(in the rows, 128 means zero)
which system made each run
run 1, L (10 x 22)
[[128  98 100 142 123 149 142 145  67 127  75 169 147 148 141 163  71 146
  167 162 133 143]
 [147 148 151  73 144  96 106 112 115 181 111 145 118 142 140 116 137 129
  121 160  93  39]
 [181 156 114  97 135  85 101 135 186 100 139  99 133 127 131 118 167 123
  120  60 133 150]
 [116  97 140 194 125 144 138 106 136  85 171  89 126  69 103 114 138 119
  165 148 138 165]
 [ 90 114 146 141  95 188 181 157 121 172 131 183 146 130  99 173 107 144
   85 145 133 132]
 [104 151 104 117 141  88 101 187  73 133  84 143 134 174 161 140 113 137
  140 141 155  93]
 [154 135 134  97 180  86 113  64 117 146 150 116 124 141 152  69 155  94
  118  99  94 106]
 [115 122 133  96  81 153 115 108 196  79 154  93  99 109 110 125 129 121
  117  76 141 174]
 [117 136 123 216 115 176 158 144 131 110 108 114 116 120 128 137 112 147
  145 193 128 168]
 [151  95 118  96 126 139 150 125  79 183  95 196 159 140 128 164  94 147
  139 139 106  95]]
run 2, B (10 x 22)
[[156 124 135  92 196  80  90  69 117 119 121 119 129 148 148 101 124  85
  155 109  91 137]
 [146 131 167  87  93 174 124  88 186  73 164 112  87 117 108 117 144 113
  136 140 119 140]
 [140 144 100 202  88 180 164 173 141 104 119 113 117 114 138 143 125 175
  133 155 155 148]
 [137  92 100 151 151 113 152 138  74 199  98 162 170  99 123 148  98 151
  132 144 116  92]
 [119 147 154  52 152  65  80 142 154 159 111 133 139 136 100 133 137 107
  100 117 112  94]
 [160 157 147 133 142 106 108 131 153  56 166 103 126 150 132  92 183  95
  142 107 144 174]
 [107  92 141 168  82 191 179 104 104 108 190 131 117 101 123 118 140 137
  138 126 149 134]
 [ 51 127 103 152 104 149 147 158 122 182  91 130 114 129 139 165  81 157
   93 118 137 118]
 [135 133 107 112 197  74  91 117  98 146  69 135 146 169 156 130  95 106
  146 124 102 138]
 [177 132 167  55 138 129 100  73 146  95 151 135 105 139 119  98 147  98
  146 145  96 109]]
run 3, T (10 x 22)
[[138 158 116 125 153 136 122 160 180 125 128 100 109  70  94  90 136 128
   71 173 135  90]
 [168 112  82 157 138 120 146 161 113 114 107 146 184 105  97  88 135 126
  100 106 157 191]
 [ 74 104 165 138  69  83 107 134  82 157 123 135 160 116  83  94 145 128
  133 157 140 108]
 [110 170 150 124  79 116 137 135 140 157 122 140 129 210 151 126 169 140
   89  80 118 145]
 [ 97 114 128 148 115 113 115  98  98  99 153  90 102 151 186 156 124 129
  202  82 137 136]
 [105 126 163 125 161 174 147  64 161 159 156 118  88 124 142 160 106 114
  124 139  75 111]
 [149 130  95 103 158 180 129 160 154  80  99 141 106 132 135 183  73 131
  137 139 138 156]
 [180 132 115 134 187 121 121 135  96 118 112 132 132  89 122  87 124 116
  143 211 122  81]
 [181 117 105  68 108 129 137 144 155 144 127 160 156  88  81  94 143 135
   68 100 139 114]
 [109 143 118 183  89  74  99 174 141 105 113  82 147 104 103  90 158 140
  131 131 162 152]]
run 4, R (10 x 22)
[[140 157  80 123 105 105 115 213 135 106 112 118 136 130 137 123 144 157
  103  93 186 121]
 [107  97 130 178 156  85 128  94  77 143 153 112 156  94 121  66 144 103
  136 126 125 129]
 [ 77 110 163  72  68 143 129 103 159 145 134 147 124 154  99 148 119 125
   96  75 117 159]
 [ 88 159 131 188 122 129 115 158 112  84 106 100 103 184 171 150 119 134
  170 159 145 158]
 [179 105 123 107 152 153 160  61  80 160 136 164 127 146 166 125 123 128
  150 125  91  95]
 [119 142 116  73 119 120  89 137 192 124 111  88  82  91 126 158 103 145
  123 120 123  82]
 [177 149 107 189 207 127 138 138 157  99 118 109 143 114 119 109 137 104
  119 148 113 189]
 [159  76 148  86  89 154 144 133 107 119 149 184 163  91  66 132 128 130
  135 149 142 115]
 [ 88 183 141 161  90 109 125 192 146 163 124 112 121 143 126 120 167 151
   82 154 149  86]
 [142 106  88 145 146  88 135 120  80 131 132 133 170 143 155 104 138 122
  134  46 147 166]]
run 5, S (10 x 22)
[[113 127 112 130  72 131 117 139  91 149  75 122 105 125 140 110 102 170
  144 194 136  67]
 [178 160 106 117 154  78 121 110 156 191  93 125 144 139 147 114 151 139
   97  86  87 117]
 [128  97 159  97 134  76  81 106 146  93 154  99 137 100 101 152 135 104
  194 103 125 140]
 [130 150 183 180 114 171 169 141 161 119 188 129 124 127 109 149 179 126
  123 167 120 138]
 [117 101  82 141  98 163 163 178  87 128 124 161 145 128 140 175  96 162
  129  91 173 137]
 [ 72 137 116 139 187 100 117 137  85 175 112 118 122 123 149 102 105 112
  101 159 125  68]
 [147 135 126  62 174 120 108 106 163 110 129 141 133 153 113  99 128  88
   81  69 114 170]
 [124 125 147 136  91 142 102 112 131  43 132  95  99 127 119  92 129 117
  179 176 145 155]
 [177 132 120 169  74 179 184 103 132 170 115 147 125 130 138 113 144 170
  111 149 102 127]
 [111 108  98 110  93  78  98 145 121 173  72 121 140 113 135 175  93 165
  158 100 130 102]]
run 6, W (10 x 22)
[[146 141  81 169  97 153 136 132 143  75 137  77  89 120 174 114 133 156
  153 103 162 146]
 [127  87 112 171 155 157 164  73 120 182 124 127 128  73 124 127  90 136
  123 143  88 123]
 [114 130 141  65 132 121 106 161 159 147  84 162 138 144  98 198  85 128
  114 130 114 133]
 [180 166 141 137 164  88  97 162 106  77 118 126 138 164 140  98 165 110
  165 180 133 125]
 [180 112 130 102  90 139 154  96 128 133 188 137 135  95 115  79 182 133
  109  92 132  97]
 [ 59 124 114 175  81 128 129 166 168 141 130  82 115  80 108 147 115 152
  107 112 154 137]
 [ 99 113 130 179 181 116 143 124  86 153  99 153 169 164 131 137 104 101
  130 129 106 194]
 [112 113 163  39 116 131 109 114  83 118 140 173 119 176 132 140 117 107
  145 133 129  86]
 [148 196 124 135 123 132 115 135 172 100 135  79  72 157 178 100 164 140
  118 130 131 104]
 [173  86  69 161 138 150 157  82 133 125 127 106 131  68 134 107 104 137
  141  87 121 163]]
run 7, B (10 x 22)
[[141 110 105 170 220 144 166 133  91 142 170 141 155  84 124 105 127  99
  101 135 133 116]
 [ 74 101 125  65 121 139 119 146 126 123 124 156 137 103  74 105  91 105
   64 115 152 131]
 [ 98 167 125 156 114 100 103 150 107  96  89 111 126 182 137  54 143 115
  107 155 146 162]
 [156  97 126 119  69 138 149  56  83 143 127 149 138 154 151  81 143 141
  149 101 113 133]
 [ 87 134 142 127  54 117 108 106 174 161 111  83  85 117 141 161 119 165
  153 119 107  97]
 [168 146 119 179 175 114 133 122 165 141 103 114 137 148 158 189 127 131
  163 112  90 176]
 [160  96 158  89 165 148 128 122 118 115 163 162 136 103 106 192 113 115
  180 158 117  98]
 [135 181 131 113 163 157 139 194 167 115 156 131 108 124 123 138 151 128
   70 155 153  85]
 [152 107  63 149 168 120 141 159  87 101 135 131 161  89 124  77 126 116
  107 101 173 146]
 [ 68  95 147 122 112 118 121 100 101 153 127 132 136  93  74  63 118 107
   88 153 122 117]]
run 8, Z (10 x 22)
[[ 83 130 128 150  99 129 142 126 114 171  94 138 126 191 171 188 102 152
  141  91 113 157]
 [117 131 154  83 176 109  94  99 114 132 120 128 102 166 165 176  99 109
  185 136  94  97]
 [176 157 134  73 186 161 132 111 180  97 170 122  88 125 147 142 138 104
  117 115 110 106]
 [172 119  79 151 159 168 141 154 153  73 138 102 115  51 114 125 112 139
  134 145 158 132]
 [144 110 111 169 143 136 156 148 119 166  95 153 170  79  75 102 115 136
   89 183 123 133]
 [125 129 133  93  86  82 104 176 111 148  81 168 177 149  82 112 140 134
   97 124 146 140]
 [116 147 162 136  94  61  96 117 101 118 145 108 136 168 137  73 188 116
  150 121 134 121]
 [100 112 146 141  76 147 156  79 127 137 188 111 108 140 158 134 156 135
  139  61 130 132]
 [ 49 123 126 166 120 161 133 127 141 132 126  95  87 129 160 194  79 143
  151 120 127 137]
 [137 138 126 120 208 155 139 119 116 143 101 160 121 167 160 178  81 110
  136 151  92 138]]
run 9, R (10 x 22)
[[ 75 162 141 103 152 126  93 145 158 125 125  92  71 122 146 148 104 123
  124 169 124  66]
 [195 149  84 130 201 153 149 122 142  98 117 136 132 141 147  93 123 105
   92 112 118 174]
 [135  81 124  93  90 139 111 123 116 101 119 132 132  57  74 102 103 132
  148 178 147 104]
 [129 178 142 170  98 124 143 157 171 176  97 127 138 141 106 104 164 146
   65 154 108 137]
 [155  96 103 132  97  83 117 149  85 116 112 146 178 133 127 141 135 147
  173  80 159 160]
 [ 78 131 198 141 115  91 115  92 121 172 173 108 119 125 122 131 162 113
  147 145 100  83]
 [119 149 118 108 126 157 147 136 166 114 153 129 110 175 165 177 128 129
  107  43 140 170]
 [ 90 101 115 163 173 148 124 122  77  90 144 107 108 104 151 138  81 111
  182 169 144 116]
 [145 137 129  74 158 173 154  96 146 175 116 169 110 143 127 113 106 119
   59 140  90  98]
 [147 143  77 105 121 109  85 177 149  68  73 103 119 114 123 110 104 141
  133 139 165 138]]
run 10, W (10 x 22)
[[129 132 125 124 127  75  93 119  99 114  92 127 157 148 111  36 141 101
  112 138 128 160]
 [109 109 165 100  26 132 119  80 129 121 136 124 119 149 109  86 154 135
  136 112 126 140]
 [ 93 141 142 194  55 137 143 113 144 144 123  91 103 155 162 164 136 166
  166 117 118 145]
 [136 100 125 152 167 132 150  88 103 172 137 136 136 138 173 198 103 132
  184  98  96 126]
 [130 135 148  71 199 134 113 134 151 120 157 134 101 121 134 199 107 102
  146 133 114  84]
 [184 169 110 119 199 154 131 170 164  67 149 121 115 119 128 114 144 104
  103 146 144 139]
 [162 105  87 134 126 161 153 142 106 109 136 143 146  65  92  61 125 134
   87 152 164 119]
 [ 85 130 121 132  80 111 126 159 135 176  80 138 150 111  81  92 121 147
   63 145 137 121]
 [104 127 134 139  92  62  92 132 101 140  73 133 166 179 124 104 133 128
  142 111 126 173]
 [112 114 185 111  83 105 111  63 103 124 161 119 119 165 145 117 162 118
  184 117 107 120]]
run 11, L (10 x 22)
[[ 68 132 176 127  73 103 105 132 158 129 170  90 110  99  95 110 167 122
  116 128 143  99]
 [110 148 124 200 130 148 163 151 131 124 135 134 146 176 148 142 145 130
  106  91 135 206]
 [ 76  82 130 122 121 146 130  98  53 128 135 140 113 138 159 151  80 125
  181 137 137 100]
 [122 179 134  85 160 142 126 124 169 170 117 127  84 166 157 131 125 122
   70 127  95  81]
 [182 129  79 111 168 109  94 121 149  62  98 101 123 124 147 117 104 116
  160  99 134 177]
 [150 104 158 138 124 164 138  79 147 124 148 121 118  66  85  97 128 119
  137 197  98 112]
 [155 134 118 117  71 145 151 193 157 143 100 165 159 130  90 160 135 166
   92 122 147 142]
 [127 125 123 176 136  60 104 156  64 137 112 116 160 120 139 112 148 138
  179 162 143  97]
 [115 116 166  94 131 102 140  89 127 183 179 148 148 135 117 122 164 105
   95  68 100 114]
 [ 68 150 130 140 101 127 106 167 157  67 153  86  97 150 146 149 134 123
  138  87 174 165]]
run 12, Z (10 x 22)
[[154 130 120 148 129 159 151 155 106 132 158 127 111  81 137 140 136 156
  144 189 147  47]
 [148 136  73 130 165 108 145 164 138 191 106 137 155  97 123 124 122 143
   64  91 129 106]
 [ 98 100 127 109 155  68  78 131 120 106 100 117 162 106  82 100 109  91
  132 114 138 172]
 [116 137 194 128  99 149 138 105 126 105 166 149 136 171  97  79 173  98
  107 154 121 160]
 [114 132 116 142  42 162 148 148  95 105 144 131 107 158 166 130 143 170
  145 114 173 112]
 [100 129 103 173 141 110 129  95 108 195 100  99 107 124 183 139 101 153
  144 124  96  88]
 [130 112 129  70 169 118 113  95 172 144 107 138 131 140 125 179  88 107
  127  73  88 165]
 [149 150 166 109 159 140  96 140 162  49 143 112 106 132 111 141 134  98
  163 184 128 144]
 [204 137 116 148 132 182 182 145 116 118 172 156 136 110 130 113 167 145
  115 156 142 103]
 [115 107  75 137 101 104 129 169 114 167 101 120 148  64 109 120 109 166
  104 118 162  86]]
run 13, S (10 x 22)
[[121 142 105 163 130 166 170  99  97 132 141 132 114 173 172  65 143 124
   83 100 130 151]
 [ 77  90 104  86  83 137 108  75 114 130  87 118  95 134 145 121  63 136
  138  99 119 135]
 [138 175 152 142 155 122 107  97 177 139  77 101  93 167 149 130 124 123
  131 176  68 139]
 [220 108 125  86 135 136 126 105 142 103 120 153 140 130 133 177 122 138
  187 112 105 140]
 [151 135 145 142 116 124 126 154 152 137 155 103 112  66 110 149 153 152
  154 184 131  52]
 [159 126  95 160 153 114 158 177 152 158 141 138 176  83 103 147 149 138
   88  81 146 150]
 [ 64  90 143 137 143  91 105 162  71 114 143 139 165  99  89 120 116 101
  140 140 164 128]
 [ 98 161 163 123 124 144 149 146 115 132 155 160 137 189 124  84 166 100
   57 125 133 139]
 [ 98 117  96 107  82 141 116 117  89  78 120 118 104 171 172 101 106 133
  141  79 163 152]
 [100 136 132 156 128 151 133  53 128 161 111  93  81 136 168  89 109 130
  129 153  83 109]]
run 14, T (10 x 22)
[[170 139 127 123  73 134 135 164 103 108  82 177 161 192 127 137 137 152
  142 135 143 166]
 [137 132 140 129  93  82 115 111  92 161 150 111 120 124 164 117 166 151
  175 130 129  43]
 [129 140 124 116 138 125 140 108 198 166 160 103 115 116 138 162 144 130
   94  43 107 134]
 [ 88 113 136 176 169 131 113 145 141  75 140  98 125 111 119 175 100 105
  175 137 138 186]
 [130 124 164 123 169 176 164 127  89 142 146 189 140 148 114 130 122 103
  107 194 110 110]
 [132 141  82  65 106 147 119 177 103 103 108 147 109 142 146 114 107 149
   98 116 175  87]
 [145 143  89 159 159  79 106 100 124 138 110  73 119  97 148  42 140 119
  118 124 118 111]
 [136  81 141 109  87 129 131  82 160 132 124 137 156 102  72 122 119 120
  121  84 104 193]
 [ 98 151 173 174  60 128 116 166 142 107 106 120 125 159 113 155 143 149
  163 192 134 145]
 [175 142 127 142 138 133 169 128  84 174 147 171 147 175 179 156 157 146
  146 112 113  93]]

runs to name
run 15 (2 x 22)
[[194 129 124 116 163 125 128  75 158 101 143 125 138 147 138 114 148 103
  139  66 101 193]
 [107  97 162 131  83 169 124 123 145  86 161 111 103  83  94 165 114 135
  178 176 137 118]]
 => R
run 16 (2 x 22)
[[ 71 127 123 123 131 119 121 116  92 145  77 150 138 179 126  72  98 106
   76 125 120 170]
 [122 126 146  79  75 132 100  82 103  90  98 137 106 192 147  86 120 119
  152 129 118 147]]
 => Z
run 17 (2 x 22)
[[186 133 121 123 118 159 141 151 121 105 153 131 107 106 148 169 136 160
  179 163 143  65]
 [161 141  90 146 177 112 145 155 151 185 127 116 138  64 130 137 136 147
   92 122 119  77]]
 => Z
run 18 (2 x 22)
[[163 164 123 121 103  76  95 166 145 159  53 132 143 157 130 151 136 160
  146 153 114 111]
 [190 119 143 128 140  58 104 101 124 128 150 116 161 113 123 109 178 118
  179 110 109 120]]
 => W
run 19 (2 x 22)
[[111 124 148 110 100 138 114  90  83 125  71 156 118 198 143  87 104 118
  138 174 102 148]
 [176 152 122 101  69 121 106  92 140 125  85 113  96 170 170 113 136 160
  164 139 101 101]]
 => R
run 20 (2 x 22)
[[127 147 100 173  67 112 110 145 129 138  65  91 107 127 157 133 114 182
  165 159 131 109]
 [195 118 133 136 154  97 138  87 137 201 107 142 160 119 131 154 141 139
  150 117  70 114]]
 => B
run 21 (2 x 22)
[[105 105 143  63 180 154 127 104 101 147 139 162 110 131 136 164  78 102
  132 145 108  80]
 [153 178 104  78 178 148 109 155 174  85 116 116  88 139 141 103 120 112
   78 133 136 120]]
 => Z
run 22 (2 x 22)
[[ 79  95 100 123 105 135 121  85 107 161  83 117 109  90 121  83  71 138
  109 146 113 106]
 [138 151 126 113 123 102  99 117 168 139  42 130 133 173 117 118 107 125
  108 136  87 183]]
 => R
run 23 (2 x 22)
[[157 131 140 102 180 106 102 110 180 110  92 132 148 143  97 129 115  90
  118 114  89 203]
 [156 126 172 117  90 156 123 138 113  58 152 147 124 146 104 124 150 121
  173 188 144 139]]
 => B
run 24 (2 x 22)
[[170 160 141 147 175 153 147 108 169 160 150 108  97 100 146 137 146 132
  125 173  85  71]
 [172  97  89  96 140 132 129 161 166 109 121 137 150  70  90 173 104 138
  126  84 146 154]]
 => S
run 25 (2 x 22)
[[171  99 141  71  89 150 121  65 109 109  94 162 126 154 113  84 112 122
  149 148  98 145]
 [147 165 137 146  56 127 107 130 181 126  94  87  89 128 135 129 146 172
  150 170 113 103]]
 => R
run 26 (2 x 22)
[[ 81 137 188 155 137  83  93 141 158 100 157  98 139 140  99 156 156  92
  158 125 126 173]
 [124 119 161 144 122 178 171 125  92  90 194 162 136 170 145 141 156 107
  141 112 148 161]]
 => W
run 27 (2 x 22)
[[187 124 126  80 172 136 136  90 183 120 164 132 129 119 127 154 142 111
  120  55 103 153]
 [109 111 143 154 111 148 112 152 148  68 147  92 105  73  98 149 115 127
  177 184 151 130]]
 => S
run 28 (2 x 22)
[[126 132  65 184 115 154 163 119 147 165  91 104 111 115 161 127 101 168
  100 100 123 148]
 [107  90 121 112 173  91  97  99 110 159  73 134 144 115 116 153  66 112
  157 139  92 134]]
 => S
run 29 (2 x 22)
[[132 142 164 144  44 120 143 166 126 113 174 139 150 148 113 129 197 147
  137 115 162 129]
 [ 74 134 131 189 100 123 157 137 103 174 170 113 125 139 171 154 151 149
  130  86 144 102]]
 => T
run 30 (2 x 22)
[[177 141  94 182 185  92 132 153 108 150  82 136 166 145 157 150 126 138
  154 130 114 153]
 [123  85 168  63 145 100 103  85 105 140 170 142 139  96 102 138 129  98
  163 119 115  83]]
 => L
